In the rows, zero is written as 128.
One turn moves every row onto another: examples first, then more rows asked
k_921: [158 126 145 138 115 125  85 111 101 119 136 140 123 161 115 118 135 123
 131 117 109 141 131 135 126 114 138  90 117 125 158 118 131 148 128 158
 112 108 182 104 125 136 139 112]
k_187: [147 141  97 137 131 156  94 160  96 134  99 102 111 146 132 139 133 156
 161 121 132 152 158 142 146 105 121 128 145 125 139 104 129 108 159 133
 118 139 130 138 123 148 168 145]
k_701: [126 102 139 135 139 147  92 149 111 146 131  90 140 114 113 159 112 125
 131 161 108 155 146 142 154 125 122 108 150 165 124 128 101 123 137 123
 101 143 157 108 146 136 122 138]
k_64: [142 127 128 109 133 147 137 116 133 122 156 145 150 108 134 128 139 140
 123 129 109 130  89 119 132  91 138 124 116 152 131 108 110 106 180 117
 134 136 105 145 111 109 129 123]
k_248: [107 120 120 118 150 117 134 116 129 155  88 148 103 139 136 113 133 134
 149 156 117 116 151 147 152 104 134 112 142  99 118 111 133 101 138 137
 124 128 116 121 149 153  96  95]
k_593: [123 118 136 121 146 138  88 151 102 147 112  91  94 140 107 137 131 127
 151 156 140 148 146 114 137 131 118 120 148 144 132 149 106  92 111 141
 103 130 137 144 135 128 160 130]
k_194: [154 147 127 137 103 138 123 117 124 106 156 112 114 145 133 137 130 143
 131 154 120 110 125 123 149  87 128 135 104 146 112 124 115 144 135 162
 104 140 157 128 118  84 150 142]
k_300: [131 119 121 114 126 124 124 115 123 150 125 154 128 131 130 136 135 139
 146 146 128 128 146 161 136 101 169 106 147 114 120 127 132 106 144 121
 126 145 118 123 163 148  70  87]
k_138: [141 123 127 112  83 120 118 141 113 123 137 120 175 124 110 136 145 126
 117 130 156  93 132 138 127 132 115 134 119 127  94 156  92 139 121 138
 150 141 118 109 154 146 113 141]
k_119: [121 141 153 146 158 132 121 109 117 126 116 143 156 124 110 107 134 122
 115 119 118 142 113 120 131 118 115 113 116 121 151  75 134 119 154 151
 144 102 146 115 135 169 113 104]
k_153: [136 133 114 150 103 131 114 155  99 150 110  80 151 133 135 160 118 157
 135 136 151 147 153 126 143 115 142 135 151 115 118 139 113 130 161 114
 121 153 161 101 137 143 132 144]
k_730: [155 130 137 137 111 123 143 138 135 107 148 107 126 115 154 132 124 133
 144 150 103 103 105 136 144  97 129 140 129 148 127 100 122 149 129 143
 135 137 146 123 109 104 174 141]
k_680: [142 121 124  95 114 143 113 145 119 107 122 135 134 135 111 129 159 128
 122 124  90 115 132 157 139 130  95 106  84 132 111 124  97 104 130 150
 131 109 107 123 129 171 134 145]
k_755: [128 123 135 156 169 118 110 113 156 142 118 136 164 115 126 139 131 136
 136 137 151 129  95 115 132 114 104  94 150 120 146 119 101 123 161 150
 149 106 125 106 150 107 134 118]
k_743: [145 106 136 102  96 152 110 124 128 104 128 136 187 107 119 128 137 136
 125  94 132 124 144 158 138 126 125 122 134 143 114  97 105 129 116 122
 148 130 117 104 138 167 139 144]
k_339: [154 117 154 136 120 101 139 141 129 126 125 107 124 120 147 119 122 130
 155 127 128 104 106 129 129 109 127 117 158 116 156 117 120 152 114 144
 151 116 156 120 125 116 177 131]
k_694: [149 152 141 139  91 127  97 111 101 112 160 126 116 164 118 136 141 129
 120 140 116 127 133 117 128 114 149 121  93 134 124 138 131 133 128 155
 107 126 175 111 116 110 133 121]
k_50: [157 113 149 152 131 107 101 122 122 134 114 129 132 137 136 126 127 130
 149 122 127 119 126 139 123 119 124  88 149 119 164 121 141 148 122 147
 133  98 176  89 134 120 163 121]
k_163: [107 141 131 133 140 124 125 141 154 118 117 143 105 119 144 102 128 138
 149 151 116 137 157 113 156 108 146 118 155  97  98  91 113  86 126 145
 147 138 100 129 131 134 100 128]
k_864: [ 94 120 126 132 133 112 123 116 142 150 108 148 124 124 138 109 119 129
 149 151 121 116 151 127 159 116 146 118 175  98 103 108 106 119 143 122
 142 146 109 100 145 127  96 110]
k_356: [148 131 110 113 134 136 118 138 144 105  83 128 154 132 128 151 148 158
 136 137 161 111 143 153 130 117  86 118 103 128 102 126 106 113 118 165
 127 117 114 118 136 147 158 145]
k_697: [116 172 152 129 120 125 125  86 109 142 135 143 151 154  94 136 142 142
 114 118 145 125 116  99 107 124 148 116 122 110 137 127 105 119 153 120
 129 123 140 120 131 128 109 101]
k_429: [131 139 145  97 109 132 111 143 117 118  98 141 131 136 106 122 155 129
 124 109 143 104 147 121 101 145 104 110 129 108 113 144 111 104  98 142
 145 121 109 117 118 146 151 148]
k_638: [141 141 120 122 141 129 118 140 136 123 119 154 108 131 140 129 141 145
 143 158 146 137 156 135 120  94 154 109 135 111 108 125 145  89 128 153
 126 151 115 146 148 140  71 109]
k_348: [137  78 119 108 109 145  93 103 130 129 116 136 165 122 112 125 137 142
 115 119 147 116 152 136 144 129  95 107 123 136  91 147 109 125 133 135
 116 117 129  84 151 127 133 150]
k_681: [130 120 117 129 131 131 108 128 160 114 136 151 134 111 150 125 125 150
 143 152 141 156 148 122 144 101 169 116 153 120  90 108 117  95 139 138
 131 158 113 124 141 124  83 119]
k_914: [138 154 128 132 151 156 131  96 115 132 119 143 135 132 112 128 137 160
 110 140 148 110 136 106 131  90 109 126 100 142 115 118 150 106 166 140
 106 121 133 132 126  95 112 131]
k_543: [124 147 139 125 125 133 123 181  99 137 106  86 116 140 127 148 129 130
 127 152 103 155 141 131 128 110 119 114 134 122 139 128  94 119 140 139
 115 152 155 136 117 179 123 147]
k_368: [137 133 153 136 143 116 150 149 129 134 142 113 140 101 127 109 137 126
 123 138 146 106  95  92 128 109 119 134 133 117 133 134 134  96 138 141
 172 114 114 148 135 112 125 130]
k_744: [134 111 119 126 111 147  82 150  78 141 136 104 134 124 113 124 126 119
 154 123 130 152 139 126 139 139 154 147 167 154 127 121 126 115 143 107
 130 156 130 124 129 138 156 121]

k_163 -> k_681
k_50 -> k_339
k_138 -> k_680
Now find these:
k_593 -> k_744
k_368 -> k_64

